A state moves one step at a time under one of 6 hidden systems, and each row is a state written as 22 numbers. Each run below is a few steps of one system.
trace 1, L (10 x 22):
[39 5 2 3 -8 -1 -11 21 2 4 -6 -17 18 -9 -1 -6 -18 -3 3 7 1 -10]
[31 -8 7 -5 31 -3 1 -5 -7 5 5 7 7 12 14 22 17 12 -4 9 -11 -10]
[25 -7 -7 -10 -10 -8 17 -24 2 -25 7 13 -18 8 6 13 -16 -10 14 0 -6 -11]
[-3 16 -2 -3 -6 0 -13 -12 16 4 20 -23 -18 28 19 0 2 -2 14 -23 -2 -19]
[-8 28 -11 -21 5 -10 9 -22 -14 23 -11 -17 -4 -10 -7 4 1 8 7 -9 0 -31]
[1 2 -39 14 19 23 18 -20 -11 -3 -2 -14 -13 1 -19 -11 3 23 -6 -14 7 8]
[-44 -7 -10 -7 11 5 -1 -20 12 -20 9 16 -15 0 -20 12 14 20 -5 -17 2 8]
[-41 4 -11 15 -22 -15 -2 11 20 -5 -5 -15 -4 -20 -19 -5 -23 -9 -4 -15 15 13]
[-30 0 9 27 5 3 -18 16 -1 32 -4 -15 38 -14 -8 -2 6 13 -17 2 26 15]
[-11 -34 4 19 8 -9 3 3 -26 -1 -25 32 31 -23 -6 -1 1 -1 -20 22 5 24]
trace 2, L (10 x 22):
[20 -7 -2 21 -16 -26 -3 6 -6 5 -11 -8 10 0 21 -1 -27 -28 1 0 2 1]
[9 4 20 1 6 13 -6 -13 -17 26 12 6 17 23 28 6 16 -4 2 11 8 -1]
[11 -11 -5 -20 -10 -6 12 -17 -27 -10 -15 16 -14 3 11 -14 0 -13 7 12 -21 -8]
[6 23 4 -2 0 22 5 7 8 -6 17 -6 -30 21 7 -19 6 -8 14 -7 -1 4]
[-1 19 0 -40 -5 2 -12 0 3 3 -8 -8 -4 -11 -17 -1 8 13 3 0 -18 -23]
[18 9 -25 7 20 3 23 14 8 -4 -3 -26 -19 -11 -18 -2 -5 12 -2 -2 -1 -4]
[0 -5 -4 -6 16 12 -8 -18 16 -16 15 8 7 0 -21 23 5 31 1 -10 8 -10]
[-15 -12 -21 9 1 -33 1 -6 16 -14 -3 -7 -11 -5 -2 18 -17 -5 -4 -19 -4 -3]
[-20 13 6 23 -6 2 -2 -13 7 22 14 -15 17 5 4 13 -9 0 3 -11 35 1]
[-23 -20 -12 7 1 -10 -8 -22 -27 14 -20 2 22 -5 3 -5 7 6 -15 -3 -2 0]
trace 3, Y (10 x 22):
[-2 33 31 7 20 14 -23 3 8 15 21 0 1 26 14 -3 19 4 14 -20 12 -10]
[15 7 -22 -20 -2 -14 11 -26 -37 14 -30 2 10 -18 -9 7 -11 -3 -9 1 -15 -11]
[-2 -1 -12 20 20 27 34 1 7 -8 20 -8 -34 16 2 -16 13 8 8 2 16 12]
[-24 12 -1 -37 -8 -4 -25 -22 6 -17 -3 13 -4 -4 -21 6 5 14 6 -21 -17 -22]
[2 13 -28 27 1 -8 17 22 11 11 -7 -38 -7 -21 -16 -4 -23 -3 -10 -8 12 13]
[-20 -7 13 -2 10 35 -24 -7 -2 8 11 13 25 7 -11 1 28 29 -13 5 10 16]
[-16 -40 -24 9 -2 -35 9 -7 -5 -18 -21 10 0 -19 -3 9 -13 -6 -12 0 -11 3]
[-18 9 22 21 -20 16 -7 20 25 -7 24 6 -5 14 7 -4 -8 -18 7 -2 26 30]
[-7 -9 6 -18 -19 -22 -41 3 -11 18 -18 -5 26 0 17 0 4 -10 -16 0 -29 -7]
[12 -8 16 25 7 -5 31 31 -15 15 -10 3 1 -13 16 -18 -1 -21 1 33 14 14]
trace 4, C, 10 rows:
[-14 -5 8 1 -1 -10 11 21 17 2 2 0 -4 -15 -3 11 -1 -5 -5 17 6 5]
[12 -3 14 -10 -16 9 -20 1 -3 -5 -4 5 21 -5 -7 -12 -3 7 7 5 1 -10]
[12 -14 0 12 19 -16 -7 13 -1 4 -6 -4 7 1 12 8 3 -2 -10 1 -10 0]
[16 -7 8 -2 -10 5 7 -16 -5 -8 7 22 6 6 6 16 -9 -10 6 11 6 8]
[-1 -8 0 -6 -8 -12 -6 1 6 -5 3 -10 -15 15 21 -9 2 -10 8 -4 -14 -15]
[9 25 17 -1 6 -4 13 1 -6 14 3 2 -3 -1 7 5 -3 -11 14 3 12 -11]
[20 3 -21 -6 4 14 3 -13 -13 -1 -2 -13 -10 7 -1 -13 2 9 1 -5 -10 -3]
[-10 5 -7 -1 23 -1 21 -4 9 -4 10 3 -24 2 -4 15 9 5 1 -3 1 0]
[-7 15 -9 -13 -13 5 0 -14 7 -10 2 -4 -6 -9 -21 -2 -11 8 9 -11 7 -11]
[-16 9 -6 11 12 -1 -11 10 13 13 4 -26 3 -2 -7 -2 7 15 -5 -16 7 -5]
trace 5, M:
[-1 37 -4 -32 0 33 -7 -8 0 3 7 1 -10 0 -25 -1 10 15 0 -7 -6 7]
[-1 -11 -30 -15 13 -10 2 3 12 -3 -6 -28 -11 -11 -14 11 7 24 -15 -2 -21 -15]
[-3 -9 5 1 -1 16 6 -7 19 -13 15 1 13 -12 -25 12 -3 26 8 9 27 -10]
[1 -23 -7 15 4 -8 -35 -10 -3 -13 -9 5 30 0 -7 1 -5 15 -10 -19 -4 -1]
[-6 -5 4 27 -5 -15 6 14 7 11 0 0 19 -14 2 20 -19 -14 -10 8 23 22]
[-6 -20 12 5 -20 11 -9 -10 -21 12 -2 11 20 13 22 -13 6 -9 -5 18 5 16]
[-20 -7 5 16 9 -17 9 21 -5 -2 -9 8 -17 -1 15 -18 6 -22 -2 -1 -7 13]
[7 22 10 -19 -21 19 8 13 -7 -3 -2 12 -12 -4 -6 -17 -4 -17 6 16 -3 18]
[12 -2 0 -23 9 -2 -9 21 2 -3 -4 -8 -16 7 9 -11 17 -1 -3 7 -33 -10]
[19 13 11 -19 5 -4 20 11 7 -9 -2 5 -11 -19 -14 3 -4 3 18 15 1 -24]
trace 6, A:
[-11 -5 -19 2 -13 8 11 6 1 9 -6 -16 1 -14 -11 -4 -6 2 -14 14 5 18]
[-19 -15 14 4 2 11 -4 13 7 -5 3 8 9 -6 -6 -11 14 12 0 12 9 3]
[5 -6 7 3 -1 -12 -18 23 0 -8 -16 10 15 -16 -10 -6 -8 -4 -6 1 -8 6]
[20 -4 7 3 -2 8 -5 15 5 5 8 2 15 1 3 16 -5 -6 -13 18 2 22]
[10 -20 11 -22 -4 -3 0 -2 -6 -2 -2 16 8 -1 9 13 8 -2 -3 25 -14 -5]
[24 -4 14 1 -4 -9 10 5 -6 -11 -2 16 -8 6 17 -2 -9 -21 12 11 -5 -5]
[22 17 14 -17 -3 4 -9 -6 -3 4 10 6 -6 19 18 6 3 -11 10 -1 -11 -9]
[19 14 -12 -20 1 -6 17 -11 -7 6 -1 -14 -21 5 8 3 -2 -5 9 3 -13 -21]
[9 16 -6 -5 7 14 17 -22 -1 -8 13 -5 -23 12 0 -8 4 7 20 -12 7 -20]
[-11 14 -18 -7 11 -5 -5 -18 6 -10 3 -12 -21 7 -7 -8 2 12 10 -33 -6 -24]
trace 7, Z:
[6 11 -5 -8 30 -5 -6 -6 -5 0 -2 2 -5 1 -5 10 11 13 -3 -15 -12 -12]
[1 8 -21 2 -7 5 16 -7 8 -4 4 -6 -9 -9 -15 15 -17 -2 -6 -2 9 16]
[-20 -15 -5 6 -2 7 -14 -5 11 -1 9 -14 4 10 2 -9 10 17 0 -9 6 -8]
[-14 9 4 12 12 -17 1 -1 -7 6 -11 4 7 -15 -8 -3 -5 1 5 -14 13 -10]
[1 -6 -9 16 3 17 -2 -3 -12 2 -2 5 10 1 -6 -7 -1 3 -14 1 7 30]
[-28 -15 5 -4 5 -9 -4 7 5 3 -2 10 2 -4 3 10 13 1 -13 9 -5 10]
[-5 -3 8 7 -19 -4 0 18 -3 -6 -11 6 4 -14 -5 -21 -13 -15 5 8 7 8]
[11 -5 20 -2 6 8 -21 19 -6 7 -2 7 16 5 8 -9 13 1 -4 11 -8 3]
[15 -4 11 -15 -2 -14 13 8 -6 2 -9 14 5 -13 3 17 -6 -14 -2 24 -9 0]
[24 -14 5 -8 -15 12 1 4 7 -18 10 6 -9 13 11 -4 -3 -8 7 16 -9 2]
trace 8, Y (10 x 22):
[9 -5 -2 14 31 12 -10 12 6 5 1 -11 23 -10 -19 6 11 34 -12 -1 11 -2]
[-3 -25 -7 3 10 -4 6 -24 -2 -17 0 29 14 -7 -13 33 -4 13 -8 3 7 9]
[-17 -13 -6 21 -16 -9 1 -13 22 -11 19 -5 -9 18 14 14 -16 -13 3 -13 17 10]
[-29 17 17 4 -17 -11 -26 -4 -2 27 1 -12 18 5 18 -3 0 -13 0 -14 10 -4]
[-1 -4 -3 19 2 -1 2 5 -36 21 -23 -1 16 -5 10 -28 3 -11 -10 8 1 13]
[-7 -15 7 -3 12 14 8 4 -14 -18 -2 32 -20 11 8 -18 22 -6 -3 12 -17 23]
[-3 1 -2 -30 -26 -12 0 15 17 -23 -2 4 -27 -5 -3 -2 -11 -19 5 5 -25 -1]
[16 18 13 -6 -10 4 -11 41 22 14 6 -32 7 -8 -1 -8 -6 -3 2 12 2 -8]
[33 -10 14 -7 20 3 -11 7 -14 11 -12 6 35 -13 -6 6 13 22 -6 21 -6 -17]
[32 -25 -2 10 20 -6 27 -13 -1 -26 5 25 -7 5 3 23 -5 2 8 12 3 -4]
trace 9, A, 10 rows:
[35 1 7 -12 8 -3 -8 -2 13 -14 11 12 2 9 3 31 -5 3 3 0 -10 -8]
[25 -9 -5 -9 -1 -18 11 -24 0 -6 5 4 -4 12 16 26 -9 -7 8 1 -8 -20]
[7 7 3 5 8 -10 15 -30 -9 1 11 6 -13 21 23 10 -1 -10 18 -11 7 -20]
[-11 20 -9 -4 2 -6 3 -31 -15 8 0 -6 -17 16 13 -6 1 -7 12 -26 -3 -17]
[-24 25 -21 6 1 5 16 -15 -4 13 3 -24 -23 5 -1 -14 -1 -2 5 -21 11 -3]
[-36 14 -15 3 1 15 0 -9 2 6 1 -21 -7 -6 -19 -22 9 21 3 -18 14 -7]
[-31 -1 -18 19 9 2 -6 12 10 -4 -8 -19 1 -19 -29 -20 0 22 -9 -19 10 4]
[-26 -11 -5 21 3 9 -17 15 16 -4 0 -3 22 -19 -31 2 -3 21 -17 -7 17 24]
[-21 -36 1 17 -4 -7 -19 18 9 -2 -9 6 33 -20 -13 10 -2 10 -26 13 5 23]
[-5 -31 22 17 -6 -9 -10 24 -1 2 -7 24 35 -15 3 13 -4 -10 -18 30 9 30]
trace 10, M (10 x 22):
[30 6 -12 -20 0 40 -13 6 -24 7 -15 -13 14 -7 -20 -37 14 26 -6 13 -17 -2]
[13 -23 -9 -3 48 -17 21 21 15 -21 -1 16 -19 -10 -13 29 12 13 -13 11 -19 4]
[19 -11 14 -21 -42 2 -7 -17 16 -35 9 25 12 -5 -14 14 -29 -5 20 11 9 -11]
[12 -4 19 21 6 -26 -46 21 16 9 7 -23 22 18 28 -4 -1 -3 4 -22 -6 -23]
[16 24 16 13 12 -10 29 -4 -33 38 -17 6 23 -21 5 10 -9 -12 7 18 27 -9]
[23 -22 -23 12 10 18 16 -38 -25 -13 10 12 -21 39 28 -5 8 -5 -1 -4 -12 16]
[-47 22 8 -15 1 -26 6 -11 21 -11 13 20 -36 9 5 27 0 -23 9 -24 -2 -1]
[-9 34 -14 -15 -43 18 -13 -5 4 20 0 -47 0 -5 -8 -29 -14 2 10 -12 7 -17]
[-10 6 -9 7 54 16 3 13 -5 29 1 -25 2 -2 -8 -3 38 39 -18 1 0 -4]
[-4 -24 -32 -10 6 8 34 -31 -13 -28 -14 24 -4 -25 -40 18 -9 20 -8 9 4 11]
trace 11, Z (10 x 22):
[14 -4 -3 -19 10 8 -1 7 10 10 8 -15 -1 4 4 17 14 15 -8 17 -13 -7]
[10 -2 -3 -13 -9 -9 16 -10 9 -17 0 1 -8 -14 -12 9 -14 4 14 5 4 -24]
[19 -3 -10 11 6 8 -14 -7 9 -19 10 -7 -4 16 0 -9 -5 11 9 -23 -2 -8]
[-6 17 -1 1 11 -15 -5 -14 6 13 7 -5 4 3 0 30 -5 1 0 -18 8 -9]
[-6 -5 -20 17 -8 6 15 -22 -10 7 2 -12 -1 4 5 -6 -8 0 0 -4 16 5]
[-33 -2 1 6 18 5 -2 -12 -3 0 7 7 -9 9 3 -7 22 12 -1 -14 4 0]
[-23 15 -11 4 -2 -7 2 4 -9 4 -16 0 -6 -18 -18 -10 -8 -8 -8 -11 2 16]
[-14 -5 -1 11 1 19 -9 20 2 13 0 -13 11 -4 -6 -15 11 10 -16 10 6 22]
[-16 -13 12 -8 5 -10 -3 12 -7 4 -17 13 19 -25 -11 1 8 8 -8 17 0 -3]
[17 -19 4 12 -3 3 -1 23 -2 -21 -10 17 6 -12 -7 -14 -9 -6 -5 14 -3 19]
trace 12, C (10 x 22):
[-16 -22 1 2 -3 12 -19 -26 21 -21 21 4 10 12 -10 12 5 28 7 -14 13 -10]
[-32 -2 2 17 1 -38 -17 -7 5 8 -10 -7 13 -8 4 8 -11 -4 1 -27 10 -19]
[-10 9 4 31 -15 15 -14 -6 -12 20 3 -4 26 7 6 -10 -11 -9 -5 -8 29 25]
[-31 -23 -5 2 6 1 -6 -8 -26 15 -13 9 4 10 17 -14 25 -2 -20 7 -14 19]
[-19 -6 9 6 -12 -4 20 18 -9 -12 -12 26 -11 -19 -5 -17 -7 -25 0 18 4 25]
[3 8 16 -26 -20 14 -26 30 4 -7 -5 7 0 -1 -4 -22 5 -10 -5 13 -23 14]
[25 -3 13 -16 8 -14 6 34 -3 17 -14 -2 13 -21 2 11 3 -6 -10 36 -15 -4]
[54 -24 7 -4 -2 16 4 3 1 -25 7 13 10 4 1 1 -6 8 7 24 -7 -5]
[26 -13 9 -13 14 -26 -5 -3 16 -22 12 12 -15 19 21 27 2 -6 11 -5 -25 -26]
[33 25 7 -3 -17 -15 14 -16 9 4 13 -9 -5 9 14 21 -29 -19 27 -5 15 -28]

Name the system that made each run.
trace 13, 2 rows:
[-53 -10 -4 8 15 1 -10 26 16 3 -1 -11 -11 -7 -10 -12 24 14 -19 -6 -5 19]
[-14 2 9 7 -24 0 -11 25 7 1 -15 2 31 -38 -34 -6 -21 1 -7 11 21 15]
 : A
trace 14 (2 x 22):
[28 -1 9 3 12 2 4 16 -13 -1 -9 7 3 -5 4 -10 2 -3 0 14 -7 1]
[29 -4 10 -15 3 10 -3 1 3 -16 8 19 -4 9 2 10 3 -1 4 11 -13 3]
 : L
trace 15 (2 x 22):
[-29 -27 -8 -1 0 -6 13 -2 1 15 5 -10 -8 8 21 8 18 0 -15 20 -6 8]
[-23 8 17 -4 -15 2 8 5 -1 -14 -5 16 -12 -13 -10 -26 -3 -9 19 1 10 -7]
 : Z
trace 16 (2 x 22):
[33 -9 -4 11 20 9 -6 6 0 -1 2 -6 18 0 -4 8 0 18 -7 4 3 -1]
[6 -19 5 1 6 -16 5 -17 -5 -9 -1 25 11 -1 5 28 -5 -4 -1 6 0 -2]
 : M
trace 17, 2 rows:
[-7 17 0 -10 -19 2 3 7 -8 8 -6 -5 -12 -3 4 -20 -4 -18 5 4 -5 5]
[4 12 -1 -10 13 13 5 15 -1 7 2 -11 -16 3 2 -13 17 4 -1 7 -11 1]
 : M
trace 18:
[4 -31 16 -1 11 -23 15 8 15 -22 2 26 -1 -10 1 26 0 2 6 20 0 -12]
[22 -2 18 4 -30 -4 -24 -6 3 -22 3 14 18 6 7 -12 -25 -14 22 -11 7 -14]
 : M
trace 19:
[-6 11 -3 -5 1 -1 -12 -22 8 -5 12 -3 -6 16 2 10 -1 6 9 -26 1 -13]
[-17 14 -20 -5 0 -12 9 -15 -5 15 -5 -18 -10 -4 -2 7 -5 -2 -3 -12 1 -7]
 : L
trace 20, 2 rows:
[-5 -12 -19 -18 4 -27 -17 12 -7 -27 -31 4 -21 -13 -12 -26 0 -3 -4 -18 -44 -13]
[15 33 5 18 -6 17 14 20 33 0 28 -13 -8 -1 -10 18 -25 -11 7 -3 32 24]
 : A
trace 21, 2 rows:
[20 -22 8 0 16 -16 -10 0 -4 0 -2 11 15 7 15 22 7 1 -9 8 -13 -6]
[22 -3 7 3 -10 -10 16 -12 -2 -8 7 13 -7 10 19 13 -16 -21 14 8 5 -5]
 : L
trace 22, 2 rows:
[26 12 -3 -7 12 3 -2 2 -9 9 -4 4 9 -3 -4 16 -3 -2 -11 6 -8 11]
[10 -16 -9 -14 -7 9 14 -14 -2 -11 6 8 -12 8 6 8 2 -1 -2 16 -11 5]
 : A
trace 23 (2 x 22):
[38 -29 5 7 15 -25 0 -25 -1 -11 7 3 15 15 24 25 -1 9 14 1 -4 -43]
[21 33 16 12 9 -11 23 -27 -2 4 18 12 -7 13 15 25 -18 -18 29 -15 29 -21]
 : Y
trace 24:
[2 -8 -4 4 10 7 22 -13 -1 -20 3 13 -12 -4 -12 0 -1 11 11 2 11 -5]
[-11 11 -8 -8 0 -5 -17 -2 16 -17 4 -2 -14 4 -11 0 -4 3 5 -26 -9 -6]
 : C
trace 25, 2 rows:
[-17 21 0 -3 5 14 17 -11 -18 27 2 2 -10 6 7 5 14 -9 -8 7 6 17]
[-21 -7 -26 -12 -3 7 15 -12 -6 -8 -2 -6 -29 4 -1 -14 10 3 -4 -1 -16 5]
 : M
trace 26, 2 rows:
[-14 -38 -15 -3 -10 -19 11 -21 -7 -15 -10 4 -15 4 15 -4 1 -3 3 4 -15 -14]
[-14 25 27 20 3 -9 3 4 5 4 11 12 -8 8 12 -1 -7 -21 20 -15 25 -1]
 : A
trace 27 (2 x 22):
[23 -5 -4 -10 3 27 -10 1 -12 16 6 -6 12 16 10 2 15 8 -17 18 -13 18]
[-9 -22 6 -14 10 -20 23 -4 -5 -4 -9 12 -11 -10 7 6 13 3 7 20 -8 -24]
 : Y
trace 28, 2 rows:
[-35 4 29 26 -24 -4 -5 18 5 32 2 -9 26 -8 12 -8 -5 -16 2 15 38 12]
[-2 -17 8 3 -2 12 -25 -1 -42 12 -24 13 31 2 11 -40 18 4 -11 9 -14 7]
 : C
trace 29, 2 rows:
[12 -24 4 -22 -12 -24 12 6 -19 -10 -18 23 -18 3 27 -4 0 -34 -2 26 -38 4]
[28 31 34 -10 -18 12 11 13 4 3 18 13 -18 19 26 -3 -7 -35 26 15 8 0]
 : A
